128 stands for zero in the data rows.
Some points, each followed by its number:
116;074;129;075;150;090;145;094;161;105;117;077;120;129;146;134;171;158;086;112;122;144;088;111;088;167;086;114;060;114;105;153;164;152;101;083;102;086;090;093;127;114;096 0
104;123;163;153;076;089;175;120;122;183;164;106;085;173;171;107;150;169;118;178;129;078;142;115;118;147;126;082;124;103;130;065;090;064;136;078;143;135;120;088;107;158;166 1
155;196;147;103;140;103;095;145;114;095;108;109;121;152;106;161;104;161;139;108;151;100;135;151;155;139;142;098;140;110;151;148;167;159;179;119;177;119;079;158;118;089;119 2
174;126;152;116;156;151;126;068;182;150;155;184;122;162;096;114;100;080;170;185;151;160;105;149;165;165;114;104;113;181;130;133;178;075;200;135;094;133;145;089;161;127;086 3
121;004;157;180;073;097;084;108;119;102;136;132;085;113;146;171;168;104;081;132;165;176;133;132;177;117;140;083;150;116;116;100;103;118;117;159;165;119;136;117;144;116;144 4
091;238;084;157;068;072;190;124;134;161;176;165;087;101;139;105;175;073;175;194;094;185;081;112;131;185;091;105;072;181;167;095;161;178;226;141;120;141;151;085;117;066;107 5
100;187;160;093;087;084;091;101;179;178;146;066;104;148;144;146;125;122;082;140;122;091;136;084;092;167;084;106;114;120;096;063;080;094;237;094;122;079;084;143;126;109;168 6
179;032;099;166;172;160;110;073;173;115;186;073;136;122;112;088;098;165;115;110;163;137;144;109;082;145;155;175;070;153;112;171;071;167;015;118;085;104;164;161;137;154;097 7
123;234;143;075;122;099;087;177;119;112;100;167;158;100;113;142;090;098;152;145;102;105;127;180;169;159;122;088;181;092;118;116;139;141;236;108;070;128;105;150;146;112;162 8
126;060;143;180;133;123;135;100;161;186;164;071;119;177;124;138;144;165;129;139;156;099;143;149;096;123;135;143;135;167;162;129;101;113;051;091;103;126;094;113;135;153;169 9
186;071;121;143;129;149;159;121;165;101;134;117;138;092;141;126;099;182;071;087;174;089;145;151;097;097;167;126;162;128;148;144;109;151;105;084;132;159;075;118;123;144;092 10
101;169;132;169;107;125;172;113;130;102;193;175;096;130;144;096;147;092;162;137;091;174;101;121;129;188;108;131;089;165;166;120;142;129;151;094;085;146;173;141;107;094;161 11
145;185;162;113;077;177;077;083;130;122;127;154;077;126;155;140;147;123;185;082;089;146;105;105;085;143;095;122;119;129;186;092;113;154;142;158;118;116;119;106;136;148;069 12
122;185;151;146;058;165;125;080;135;123;142;172;081;112;145;193;146;110;171;114;064;155;095;104;076;187;086;109;100;148;157;102;142;163;164;152;118;081;136;115;124;103;085 13
170;000;135;159;132;157;154;101;139;119;145;142;139;151;150;150;133;084;104;141;153;105;119;095;181;160;104;104;073;176;120;150;161;123;027;187;148;177;074;169;139;112;120 14
107;217;121;112;085;102;124;157;130;142;129;140;064;069;166;116;131;066;127;174;129;148;115;151;169;084;117;111;142;190;122;113;160;156;147;095;100;194;142;139;092;103;141 15
125;099;110;099;139;096;145;090;095;086;086;123;144;144;118;096;086;119;136;092;099;098;129;152;160;139;099;084;176;145;160;158;142;157;175;125;083;088;092;118;124;097;154 16
160;177;097;142;130;104;132;186;126;102;098;129;157;080;124;120;098;166;098;136;149;090;148;123;123;107;139;068;170;107;156;162;146;146;181;124;144;147;104;148;107;105;115 17
165;150;109;104;123;157;162;155;138;118;101;123;097;087;172;137;116;128;083;108;186;113;098;163;125;117;116;141;134;155;102;157;132;154;094;091;083;125;092;176;111;150;160 18
119;194;110;093;123;092;097;152;135;088;127;142;124;087;147;180;157;111;153;154;147;141;089;168;186;128;083;084;154;193;185;124;164;147;255;091;085;163;115;157;091;082;170 19
112;010;158;092;110;125;084;114;151;081;098;098;105;146;140;099;189;155;086;089;144;143;121;110;099;163;096;150;140;170;082;147;077;113;154;101;177;175;086;083;146;148;115 20
098;167;124;123;098;098;152;072;110;112;166;152;104;144;160;182;182;110;136;110;076;146;144;107;102;155;132;083;068;183;134;103;146;157;129;133;139;109;142;067;098;104;156 21
128;255;103;126;166;080;139;151;085;079;132;138;151;122;115;092;087;134;090;086;124;097;148;114;116;136;107;094;164;078;089;163;151;149;234;142;131;118;158;179;132;136;088 22
124;000;081;168;147;168;083;100;164;155;185;062;114;160;130;091;128;143;098;117;136;093;144;076;093;139;167;184;071;114;159;122;079;136;031;120;106;142;112;145;120;160;134 23
115;064;150;085;098;135;169;162;135;116;182;122;096;169;121;121;168;137;111;159;171;160;143;091;089;096;166;134;145;148;059;131;121;057;000;087;116;141;131;091;124;142;104 24
124;196;133;169;150;083;126;123;076;122;170;116;172;086;090;134;095;116;141;111;172;158;151;088;076;082;112;125;062;109;081;109;115;100;255;188;165;086;131;116;137;175;163 25
123;237;107;116;135;113;106;182;097;116;102;130;157;112;072;133;104;167;083;141;115;104;151;138;130;151;127;107;140;099;087;180;194;177;179;139;174;115;147;147;122;106;074 26
157;125;151;147;161;173;160;171;112;097;108;085;154;122;114;096;119;070;173;100;139;188;137;159;105;176;158;132;089;149;071;164;088;155;175;164;143;121;117;181;112;136;101 27
176;066;159;069;108;168;102;144;136;172;097;157;093;188;149;173;168;105;180;120;127;148;091;130;190;086;125;184;143;191;156;096;139;122;026;098;162;175;176;102;086;100;093 28
170;227;111;136;154;082;176;183;075;088;082;178;149;115;134;098;148;138;138;088;093;081;116;122;170;156;090;097;150;104;159;157;112;114;070;131;108;172;099;152;124;120;094 29
091;245;161;160;153;162;183;134;096;159;104;123;153;070;104;104;094;081;114;136;140;078;144;117;119;109;115;154;119;111;128;108;177;109;144;167;190;152;106;151;108;113;148 30
173;084;109;174;165;103;101;145;147;076;121;095;150;104;113;115;130;139;093;081;183;087;126;100;109;095;109;098;073;129;189;179;088;151;069;175;103;172;164;161;155;171;078 31
084;093;146;138;074;165;142;130;118;076;173;149;123;088;167;151;127;084;096;167;180;170;129;179;185;157;091;130;177;127;102;127;089;150;243;174;130;117;148;086;142;126;110 32
084;218;157;083;179;164;088;076;081;156;114;149;152;100;091;105;099;114;102;132;091;143;142;095;165;175;137;184;136;115;181;111;081;141;182;197;175;148;148;132;091;085;098 33
137;003;095;167;104;169;127;146;175;121;164;089;144;147;138;112;098;171;075;130;129;082;147;115;103;145;181;155;099;098;158;140;102;118;075;093;116;130;138;125;104;158;178 34
099;235;160;179;176;107;167;180;093;115;118;130;174;080;089;115;092;081;111;115;112;125;157;087;099;100;081;141;132;102;098;131;185;134;186;171;185;145;139;138;130;130;145 35
167;226;076;090;143;177;109;071;169;079;133;117;172;090;136;141;140;147;122;162;169;127;144;179;127;112;077;105;167;197;171;158;087;144;133;174;157;134;165;133;169;146;163 36
165;091;080;112;161;155;088;081;180;187;122;136;083;169;113;176;134;133;165;147;116;167;151;173;124;069;067;140;144;099;090;120;171;089;215;093;090;133;150;121;116;061;153 37
178;117;140;111;117;131;089;129;105;146;107;143;077;153;146;148;189;134;091;103;101;131;155;112;144;130;158;137;162;114;123;068;138;073;000;125;170;102;080;127;126;079;133 38
083;179;166;100;166;117;148;166;099;118;097;169;189;111;097;094;078;153;079;108;103;091;139;128;131;136;132;160;153;121;155;150;169;138;206;161;145;136;167;127;113;105;083 39
New points follow, each followed by the numbers of its three nearest points above by angle, seen from the average point of the numbered points, nearest first.
096;195;146;182;148;079;136;177;079;133;092;150;179;085;088;084;140;122;075;103;079;108;147;095;135;141;093;136;128;122;127;141;147;148;203;172;137;162;149;158;151;154;136 35 39 22
160;189;111;155;155;138;087;096;102;136;145;160;179;096;089;172;142;165;093;113;129;135;142;093;118;088;100;107;094;122;164;129;070;081;151;154;107;091;178;117;151;172;103 25 36 31
138;097;139;147;130;141;156;167;136;092;162;082;137;136;100;112;145;166;103;108;160;183;145;087;086;105;162;151;179;124;089;160;109;136;231;103;156;114;130;098;137;181;098 20 25 10
158;037;161;142;109;139;149;114;149;152;119;155;107;175;145;172;150;171;159;141;159;084;138;192;125;089;177;160;148;149;182;107;079;102;027;090;182;157;152;099;127;165;168 9 28 34
110;176;092;106;180;090;147;126;139;096;094;140;137;101;110;132;063;165;071;081;158;085;132;154;128;099;086;095;141;180;126;168;148;158;203;119;108;149;165;156;138;127;106 22 39 17
082;082;133;082;157;084;156;091;161;148;134;105;121;167;140;172;133;118;136;174;071;117;138;130;092;129;176;118;169;087;120;129;117;125;201;112;074;102;182;141;122;110;152 37 6 1
117;195;146;117;089;167;083;141;142;182;102;131;074;139;112;187;118;131;093;189;133;170;112;103;135;118;151;152;136;148;169;169;138;136;027;124;172;114;148;162;106;143;141 28 38 24
090;006;087;116;106;078;132;077;116;158;128;085;118;174;130;163;103;165;095;178;077;129;136;115;094;150;153;101;123;131;071;146;109;128;171;127;099;115;144;136;128;094;151 34 0 4
114;169;080;137;126;110;172;106;137;152;176;121;094;122;190;114;176;168;170;122;163;115;128;150;123;125;092;136;159;104;169;128;107;124;198;090;181;107;153;176;096;148;093 1 5 22
133;036;173;079;132;136;133;088;170;101;091;111;146;112;097;146;140;095;138;112;124;178;146;146;109;114;186;171;163;092;102;160;138;168;090;129;121;095;095;159;135;104;094 7 0 10
143;190;126;122;115;165;135;099;082;183;079;089;119;167;157;180;136;145;084;158;171;124;148;062;150;139;080;159;097;165;142;066;150;090;135;084;128;111;154;099;189;105;116 6 1 38
083;096;147;125;140;143;149;108;140;127;133;113;123;167;109;183;106;137;164;126;064;133;145;144;073;163;180;164;130;081;091;158;101;139;000;131;124;083;170;146;115;128;113 7 24 23
090;006;095;160;150;104;094;188;155;132;114;063;135;130;118;098;175;097;174;081;164;126;092;085;135;104;161;104;108;111;084;152;115;159;032;145;106;194;090;174;166;137;111 23 31 14
101;025;118;135;059;168;095;139;107;196;135;136;127;163;132;166;168;096;177;141;176;102;127;193;153;116;148;116;091;133;132;092;166;079;052;129;081;093;166;132;092;148;122 28 9 24
129;000;103;168;159;143;090;151;157;155;141;068;138;166;118;090;152;142;118;107;143;112;105;088;113;113;186;170;091;141;130;169;101;180;002;120;085;148;112;129;141;130;135 23 7 34
137;208;126;119;109;131;101;146;124;153;128;146;064;117;149;106;169;097;181;132;121;168;078;112;166;134;106;114;101;197;176;072;171;155;202;133;141;183;163;081;108;081;115 5 15 19
173;183;178;090;154;159;077;080;144;112;150;161;115;163;122;132;167;157;155;122;126;080;073;175;165;110;084;137;112;162;152;143;093;125;045;087;118;111;087;142;124;139;150 28 38 9
131;117;180;099;146;114;084;092;164;138;089;123;133;148;151;123;092;104;180;164;127;149;117;182;144;110;150;100;146;116;071;131;141;109;250;128;073;125;142;110;097;081;121 37 3 8
139;157;104;153;111;091;094;141;092;108;106;171;162;154;132;090;116;173;134;114;090;099;157;180;157;139;112;104;176;090;106;175;150;150;104;145;089;120;117;149;136;164;099 29 26 22
132;221;082;110;146;115;092;174;121;110;083;147;158;083;113;112;080;175;094;135;135;095;117;149;143;157;107;106;149;106;135;158;171;133;222;139;142;131;127;169;130;113;065 26 22 17
176;189;085;129;157;164;076;069;157;147;130;133;099;147;104;151;163;119;147;143;135;180;142;159;131;087;105;166;145;122;082;055;153;071;203;106;096;132;123;133;125;090;165 37 3 6
119;174;142;094;111;123;110;180;139;112;090;148;165;082;149;126;086;113;124;147;111;111;145;179;180;138;133;091;178;106;130;147;150;144;137;116;102;140;116;136;146;120;145 8 17 26
077;194;112;068;119;118;149;166;118;094;145;160;164;140;122;187;094;167;151;108;077;148;159;180;167;162;071;112;080;157;152;143;145;146;219;122;165;191;094;184;099;074;124 19 2 8
180;000;118;153;073;128;098;123;097;115;099;158;185;161;177;091;168;165;179;115;109;090;130;185;170;126;137;154;138;102;174;156;098;153;000;175;136;100;088;156;136;150;122 14 23 34
100;204;103;137;095;164;131;188;134;182;092;137;072;137;186;104;151;117;173;178;165;149;143;104;149;096;124;130;140;091;165;098;186;088;154;097;127;152;139;155;091;140;181 15 30 1
112;061;126;116;162;137;084;111;181;134;189;082;110;143;138;083;157;150;093;120;143;120;117;083;087;129;132;156;099;096;103;128;128;140;000;080;086;116;096;083;123;143;097 23 7 24
100;075;179;073;155;104;128;111;132;086;142;164;158;145;141;150;113;085;160;086;076;122;121;140;133;110;179;195;150;150;075;184;090;137;133;179;092;155;100;171;136;107;116 27 20 14
104;180;153;132;123;104;099;160;125;112;133;170;083;074;149;166;184;109;152;173;101;135;089;150;171;150;103;088;128;200;165;109;174;142;210;102;100;203;157;122;096;064;179 19 15 5
105;151;146;105;139;086;099;087;170;139;112;116;116;172;120;164;149;097;137;169;084;156;148;176;125;093;129;094;137;130;076;129;163;123;245;134;108;082;155;072;116;069;132 37 3 6
141;141;108;123;118;144;170;114;130;106;148;082;165;095;101;166;091;093;174;089;105;164;156;174;088;180;087;123;174;101;085;150;086;165;118;166;166;106;087;150;121;125;120 27 36 35
096;055;130;122;174;114;124;061;136;094;098;135;147;098;107;068;111;077;157;155;118;183;153;123;151;079;170;138;087;130;107;156;164;161;120;188;123;112;084;138;147;108;104 14 27 7
095;137;161;113;170;162;188;111;085;142;123;155;169;078;093;110;076;160;098;121;126;130;127;117;136;131;098;142;070;119;095;100;134;090;214;157;145;117;116;081;161;158;121 25 39 35
099;000;110;098;139;089;174;109;155;102;097;123;171;128;136;160;081;105;153;133;109;140;147;187;143;096;113;165;150;198;158;185;140;134;005;122;126;140;102;144;186;082;099 14 9 28
117;167;060;149;120;130;083;142;081;154;164;120;151;133;099;151;071;109;180;175;160;181;108;164;092;096;129;178;138;138;088;076;101;058;149;111;160;109;126;082;183;167;110 25 37 3
116;097;065;083;175;100;151;084;169;132;090;115;103;123;149;142;165;139;144;149;094;160;150;129;108;140;109;090;139;105;104;125;179;131;192;082;074;112;124;094;137;092;104 37 0 16
135;255;113;104;133;117;078;164;119;153;084;161;174;100;122;129;113;127;142;189;090;112;083;150;186;170;114;102;179;123;144;090;120;095;254;145;080;147;121;124;150;132;123 8 19 22
122;104;171;146;156;069;115;088;136;111;076;135;120;138;111;088;101;070;143;184;116;175;147;142;144;099;143;118;115;148;101;151;171;141;187;157;079;101;095;096;127;093;086 3 16 37
118;019;061;102;152;126;152;075;178;164;080;140;088;184;123;131;131;164;121;192;104;136;106;126;102;097;115;100;114;102;117;104;135;092;239;078;097;110;124;108;100;110;151 37 1 0
132;129;161;109;115;099;130;125;180;086;136;142;105;160;143;081;063;156;168;138;189;188;068;128;099;091;156;090;091;162;142;176;150;089;029;118;171;161;121;133;133;138;084 24 7 28
094;167;150;128;175;156;108;168;069;187;121;141;138;099;096;099;086;121;140;156;095;168;141;092;156;177;128;157;153;117;090;112;163;137;048;165;177;097;100;112;126;147;179 30 35 33
